Families of rows that turns and mirrors carry onto each other, the same ones carrying the whole set onto itself: the rest of each named row's family, in list order:
4 families of 8 rows:
q524: [ 13 -13   2  16  25 -33   2  -1]
q738: [ 26  37 -21  14   1 -13 -10 -21]
q953: [  7  28  -2  -7  29   6 -17  15]
q100: [  8  17   2 -12  23   4 -13  22]
q724: [  5  -7  22  -4   5 -19  -8 -28]
q546: [ 11  15  23  -7  -5  -7  10 -27]
q592: [ 15  41 -11  -2  17 -13 -31  -7]
q545: [  5  -7  23   6  14 -30  -3 -21]
q251: [ 12  13  15  -5  -9   4  10 -24]
q567: [ 23  28 -27   8   6 -13 -23 -18]
q200: [  9  32   3  -8  28  -3 -19  17]
q59: [13  3  0  7 31 -8  7 24]
q325: [  9  12  25  -1  -3 -10  10 -29]
q368: [ 30  32 -24  15   5 -15 -15 -18]
q85: [  7  26   6 -10  30   2 -17  16]
q928: [  6 -13  -1   9  26 -31  -2   4]
q357: [ 26  28  -4   8 -10  -1  14 -19]
q40: [  2  -9  21  -4  10 -29  -4 -17]
q45: [ 25  22 -16  11  -9   1   8 -19]
q176: [ 15  36  -9  -2  17  -3 -35 -11]
q223: [  6  -5  20   0  10 -31  -6 -26]
q269: [ 15  -6  -3  10  24 -11   4  22]
q492: [ 12   6  22  -5  -9  -9  11 -22]
q96: [ 15  35  -9  -3  22 -13 -36  -8]
q597: [ 8  4 -8  7 32 -8  2 23]
q234: [ 28  20  -2  11 -14  -4  10 -21]
q636: [ 10  29  -8 -12  19  -7 -36  -2]
q15: [ 21  28  -1  10  -9  -3  15 -24]
q360: [ 12 -11   6  16  27 -29   0   5]
q679: [ 29  29 -18  14   0 -10 -18 -24]
q911: [ 13   9   2   8  31 -10   2  26]
q163: [ 13 -19   4  13  20 -30  -7  -8]

The rest of the family of q357: q524, q546, q59, q368, q85, q223, q96
The rest of the family of q176: q953, q928, q40, q492, q597, q234, q679
The rest of the family of q724: q100, q251, q567, q45, q269, q636, q163
The rest of the family of q200: q738, q592, q545, q325, q15, q360, q911

Families of rows that turns and mirrors carry onto each other, the same ones carrying the whole set onto itself: the rest of each named row's family, in list order:
7 families of 4 rows:
q424: [-40 -25  31 -23   2  35   0   5]
q395: [-37 -36  19   6 -22  36  17   0]
q630: [-38 -43  23  -3 -19  51   5 -17]
q281: [-39 -13  29 -43 -12  26  -4 -14]
q941: [-23 -47  33  14 -27  11  15 -29]
q938: [-33 -52  41 -42  -2  -1   3 -14]
q474: [-42 -24  40 -22   9  29  -5  -6]
q577: [-42 -41  31 -38   2  39   7  -7]
q751: [-17 -29  50 -30 -13  -9   5 -18]
q328: [-17 -40  15   5 -24  -7  15 -25]
q788: [ -5 -50  22  -6 -31  12  14 -38]
q647: [-23 -62  49 -35 -20   6   6  -7]
q155: [-31 -39  12 -16 -39  44  -2  -8]
q116: [-12 -50   9 -28 -39  15   9 -30]
q932: [-20 -55  16  -8 -35   8  18 -37]
q51: [-32 -49  51 -37 -12  -1  13 -28]
q618: [-33 -58  47 -30  -6  -5   4 -23]
q164: [-28 -25   9   3 -22  39  -5 -15]
q596: [-33 -19  46 -20  -6  18   0   9]
q188: [-29 -21   9   0 -19  41  10 -20]
q984: [-46 -32  31 -37   4  31  -6 -29]
q255: [-30 -36  39 -20  -5 -10   4 -40]
q609: [-23  -9   7 -12 -25  25   4 -13]
q432: [-23 -45  27 -40   1  -5   5 -32]
q276: [-15 -52  17 -16 -31  -4  20 -32]
q799: [-21 -26   6   3 -26  32  15 -12]
q975: [-54 -25  39 -26  -4  25  -6  -5]
q182: [ -7 -54  34  -2 -38   9   6 -14]

The rest of the family of q630: q941, q984, q255
The rest of the family of q647: q116, q596, q609
The rest of the family of q799: q424, q938, q276
The rest of the family of q975: q788, q51, q164

Families of rows that turns and mirrors carry onto each other, the same ones carrying the whole set onto itself: the rest of each named row's family, in list order:
4 families of 8 rows:
q375: [  4  -4 -18  -2 -37   2  21 -46 -10 -20 -27]
q245: [-22 -10   6   3 -23  -7  -8  16   7  -3   3]
q772: [  5   4  25 -14 -13  16  -7 -15  -6 -11 -16]
q48: [  6  12   9 -22 -12   8  -8 -20  -2  -7  -9]
q748: [  1 -19  -9  16  -7  19  10 -27 -27  -1 -15]
q859: [  7  -9  22   1 -39 -35  18  -1  13 -22 -10]
q920: [  2 -24 -21  -9 -43  12  -1 -11   6   4 -25]
q68: [ 10 -34  -7  -4 -39  11   3  -4  10  -5 -30]
q285: [ -6 -23 -25  24 -42 -32  12  -7  -3 -17 -14]
q296: [  8   2   0  -8 -44 -32   3  -9  21 -22 -16]
q658: [-25 -23 -23  21 -36 -28  17 -10  -1 -12 -21]
q371: [ 20 -37 -12   0 -40  -3  12  -8   6  -1 -26]
q667: [  5 -30 -16  -6 -32  16  -1  -6  16   0 -11]
q63: [ -5   4  20 -21  -7  13   3 -25  -6  -5 -12]
q219: [-13   8  24  17  -7 -12  15 -21 -19 -23   1]
q106: [-15 -14  15   5 -12 -22  -8  15   2  -3   1]
q710: [-10 -23 -14  25 -29 -26  34 -15 -17 -21 -15]
q851: [ 19  -3  -1  -2 -19 -10  25 -44  -2 -26 -24]
q740: [-16  11  11  10 -18 -35  15 -27 -24 -22 -14]
q73: [-18 -19  14  10 -21 -10  -1  22  -4  -8  -4]
q146: [ 16   1   3 -22 -39 -25  11  -8  10 -24 -11]
q698: [-22  13   8   7  -5 -33  11 -20 -11 -24  -6]
q259: [  4   1 -19  -5 -27 -15  17 -45 -11 -17 -35]
q49: [-10 -28 -20  23 -32 -26  23  -7  -8 -27 -26]
q834: [-15   8  14  15  -7 -23  13 -18 -24 -33 -10]
q750: [ 15  -5  -9   0 -24  -1  17 -43  -9 -29 -36]
q768: [-27 -12 -13   8  -7   9   7 -21 -24   1 -16]
q541: [ 17  -3  26  -8 -17  12  -7 -14   6  -3 -10]
q224: [-28 -22  -7  24 -10   7   2 -24 -18   3 -16]
q718: [-12 -26  11  19 -26  -6   1  15 -11   3  -2]
q480: [-16 -23  -9  18  -8  15   4 -19 -28  -4 -23]
q673: [ 12  -3  13  -8 -38 -26  12  -4  15 -35 -17]

The rest of the family of q772: q68, q73, q49, q834, q750, q480, q673
The rest of the family of q245: q48, q920, q296, q658, q698, q259, q768
The rest of the family of q740: q375, q285, q667, q63, q106, q146, q224

Families of rows that turns and mirrors carry onto each other, the same ones carrying the whole set onto itself: the rest of each named row's family, in list order:
6 families of 6 rows:
q453: [ 18 -11 -13  -7 -13  25   1  26 -17   6 -15  48   1   4  14 -22 -50  33
  16  -2  26  16  15 -34  -4  11  20  25 -15  11  41  31 -43 -23]
q147: [ -3 -15 -14 -39  -7  20   8  10 -10  11  -1  42 -11   5  21 -20 -49  -4
 -10  26  35  19  30 -27  -1  31  16  11 -28  36  46  51 -26 -23]
q7: [ 47   9 -19 -16   2   8  30  -2 -27  37  -3  18 -11 -31  22  -3 -13  10
 -10  -1  16   7  -4 -29  -3  17  42  35 -11  30  32   3 -33 -32]
q951: [ 56 -15  -7 -48   2  32  -9  -5 -18  22 -10  41 -15 -21  -2 -20 -23  33
  -8   8   8  -6  17 -31 -24   9  36  -1 -28  34  25  33 -53 -29]
q413: [ 28   0 -16  -8   4 -10  25   8  -7  10  17  31 -20  -5   3 -11 -22  -5
  -9 -11  11   9 -14 -13 -22  19  40  19   2  28  23   7 -23   8]
q802: [ 43 -15 -16 -12  15  27  14   9   5   7   6  48 -25  20 -19   0 -37  35
 -28  -2  15   9   1 -32  -1   5 -10  -4 -27  15  33  61 -51 -29]
q631: [ 49   6  -6 -31  10   0  56   9 -12   7  12  20  -3  11  34  -8 -18   6
  -7  15  27   0  -6 -26   7   3  16  27  -7  -1  16  15 -15 -35]
q721: [ 25 -15 -22 -23   2  13  50   1 -11   2   1   1  11 -19 -16 -12 -27  18
 -29  43  -3   4  13 -24  13  19  13  -2   1 -10  17  18 -23 -42]
q250: [ 29  -4 -15 -46 -11   7   9 -19  13  12   9  29   3   5  -5 -10 -14  16
 -17  56  43 -12  20 -23  -2  26  12  -8 -24   5  23  39  -8 -27]
q191: [ 28 -27 -12 -31   2   1  15 -22 -18   9  13  14  -2  -4  -5   1 -21  -8
 -23  36  15  20  22   6  13   8   0 -11 -14  21  51  52 -13 -40]
q791: [ 29   4  -9 -28  10  36  -3   2  -6  23 -17  20 -31  15  -7  12 -46  42
 -29   8  20 -12  10 -39  -6  20 -22   4  -9   2  24  39 -41 -23]
q972: [ 21 -24   9 -38   1  29  11   1   1  -8 -19  18 -31   0  -3 -23 -31  15
 -10   7  28  29  46 -12 -18   1 -12  26  -8   5  57  39 -18 -47]
q663: [ 38  15  -4  -9   2  -5  37  12   8  26   0   2  -7  -3  15   1 -30  18
   2  -5  20  12 -18 -21 -23  20  18  29   2   5  28  16 -18   1]
q271: [ 27   0 -20 -36  -6  -1  37  -4   1 -13  19   5 -29  11  16 -14 -26   2
 -24   6  35  13  26   5  12  -8  -7  20 -33  36  27  42 -21 -34]
q991: [  8 -23  -5 -52   1   5  22 -28 -28   7  24  20 -44  -3   1  -7 -23  -6
 -26  15  28   2  39  -2  -3  14   5  -8   0  17  23  25 -17 -24]
q54: [ 26 -15 -12  -1  -9  -2  29  -6  -6   4   9  11 -22 -30 -35 -14 -17  15
 -12  -5   5  18   9  -9 -26  14  26   3  15   1  29   7 -21  -4]
q304: [ 24  -6 -12  -2   2   2  29  10   8  22  -5 -10   8 -22 -15  -7 -36  32
 -12  20  -4  22  -1 -14 -23  26  22   3  12   4  20  21 -27  -4]
q467: [ 42   2 -11 -40 -13  13  49 -19 -13  15 -10  20 -18  -2 -11 -28 -15   8
 -12  10  21   3  32   1 -12  13  18  40 -22  47  37  53 -30 -48]
q902: [ 61   7  -4 -37   5  20  38   4  10 -22 -12  28  -8  24 -15 -23 -16  17
 -23  32  22   3  10 -12 -13   3 -11  26 -18  26  26  48 -18 -37]
q111: [ 44   0   1 -40  -3  39  -6   9 -21  15  -3  32   2  -4  10   3 -45  48
   3  10  25  -6  15 -27  -9   6  -8   2  -2  20  11  52 -43 -13]
q420: [ 15 -27  -2 -31  17  42   6  12  14  14  -3  29 -31 -22   6  -9 -35  33
 -23   2  18  27  14 -48 -18  27  -3  12  -4  -2  52  18 -35 -28]
q593: [ 31  -2 -13 -12  -4  28  -2 -16 -14  10  -1  51 -33  13 -29   4 -26  38
 -15  -8  21 -17   5 -24  -5  21 -13  18   4  10  38  27 -42 -19]
q79: [ 40  -9 -21  -1   5   9  35  -2 -22  31  -6   2 -25 -31 -13 -14 -17  34
 -27  14   5  26  21 -24  -9  12  38  16  -2  14  16   7 -40 -45]
q353: [ 28 -16 -11 -44   8   4  18 -31  -1  40   4  15 -28   1   0 -20 -12   8
 -27  34  21   2  36   1 -17  25  35  16 -19  29  33  38 -26 -51]
q925: [ 56  -6 -10 -34  -5  21  11  22  -8   2   6  39  10 -21   6 -13 -26  21
   1  11  28  -4  11 -40 -15  -9  34 -12 -17  -3   0  42 -21 -17]
q986: [ -5 -21 -18 -27   3  17  26  17  12   3   7   9  -5 -30  16 -27 -37  11
 -19  25  14  39  21 -23 -10  34  23  20  -7  28  39  10 -26 -18]
q523: [ 27 -15 -31   6   6 -12  14   9   8   1   3  -2  -7  -6 -10  -9 -29  21
 -22   5  -7  17  -8 -11   3   3  24   5 -18  -3  36  -2 -33 -23]
q407: [ 23  -8  -7 -36  -7   7  33 -11 -45 -15   1  29 -28  16  -8 -14 -33 -13
 -16   4   9   0  25   8   3   2   0  16  -3  40  30  38 -25 -26]
q135: [ 13  -6  -1 -56  -3  -5  14 -16 -17  20  -2  -4 -16   6  16  -5 -38 -14
 -14  34  25   2  29  -3  -9  18   9 -10 -18  16  29  44  -7 -15]
q418: [ 37 -15 -16 -40  -8  27 -20  -7  12   7  17  35   0 -17   4   1 -27  42
  -2  -6  26 -20  12 -16   2   0  -1  -1 -25   5  36  42 -39 -24]
q615: [ 23 -11   3  -1  -6  -1  32   8 -12  13 -15  21 -15   7  10 -17 -28   6
   9   4  31  42  12 -19 -11  11  15  36  -3  -2  63  18 -13 -33]
q726: [ 32 -14 -11 -32   5  34  -4  -2  -8   7  28  56 -20  -6  -3  -8 -27  46
 -11   4  24  -6  13 -19 -16  18   4   5   8  34   8  33 -51  -8]
q348: [ 44   4 -20 -20  13  26  16  14   7  -1 -22  23 -22  -2 -23   0 -29   7
 -41   6   6 -13  -2 -53 -10   8   8   2 -26 -17  27  26 -19 -28]
q887: [ 48 -10 -10 -13  -1  -4  46  10  -2  12  28  18  -2 -31  11  -3 -16  17
   1  -8  22  32 -18 -30  -3   7  16  -1 -14  14  37  21 -28  -6]
q208: [ 31   2   4 -46  -4   6  44   1 -20  -7 -17  -9 -25  12  -5 -16 -39  -5
 -17  17  13  17  29   1 -15   1 -10   9 -13  29  27  54 -15 -21]
q812: [ 49   0 -13 -30  -5  24  13 -11 -13  26 -24  34 -50  -1 -22 -14 -23  33
 -19  -9  22  -7  16 -47 -17  12  17  10 -41  14  35  30 -49 -35]

The rest of the family of q111: q791, q663, q304, q135, q208
The rest of the family of q407: q413, q991, q54, q593, q726
The rest of the family of q348: q631, q721, q250, q902, q925
The rest of the family of q467: q7, q951, q79, q353, q812
The rest of the family of q972: q453, q147, q420, q986, q615

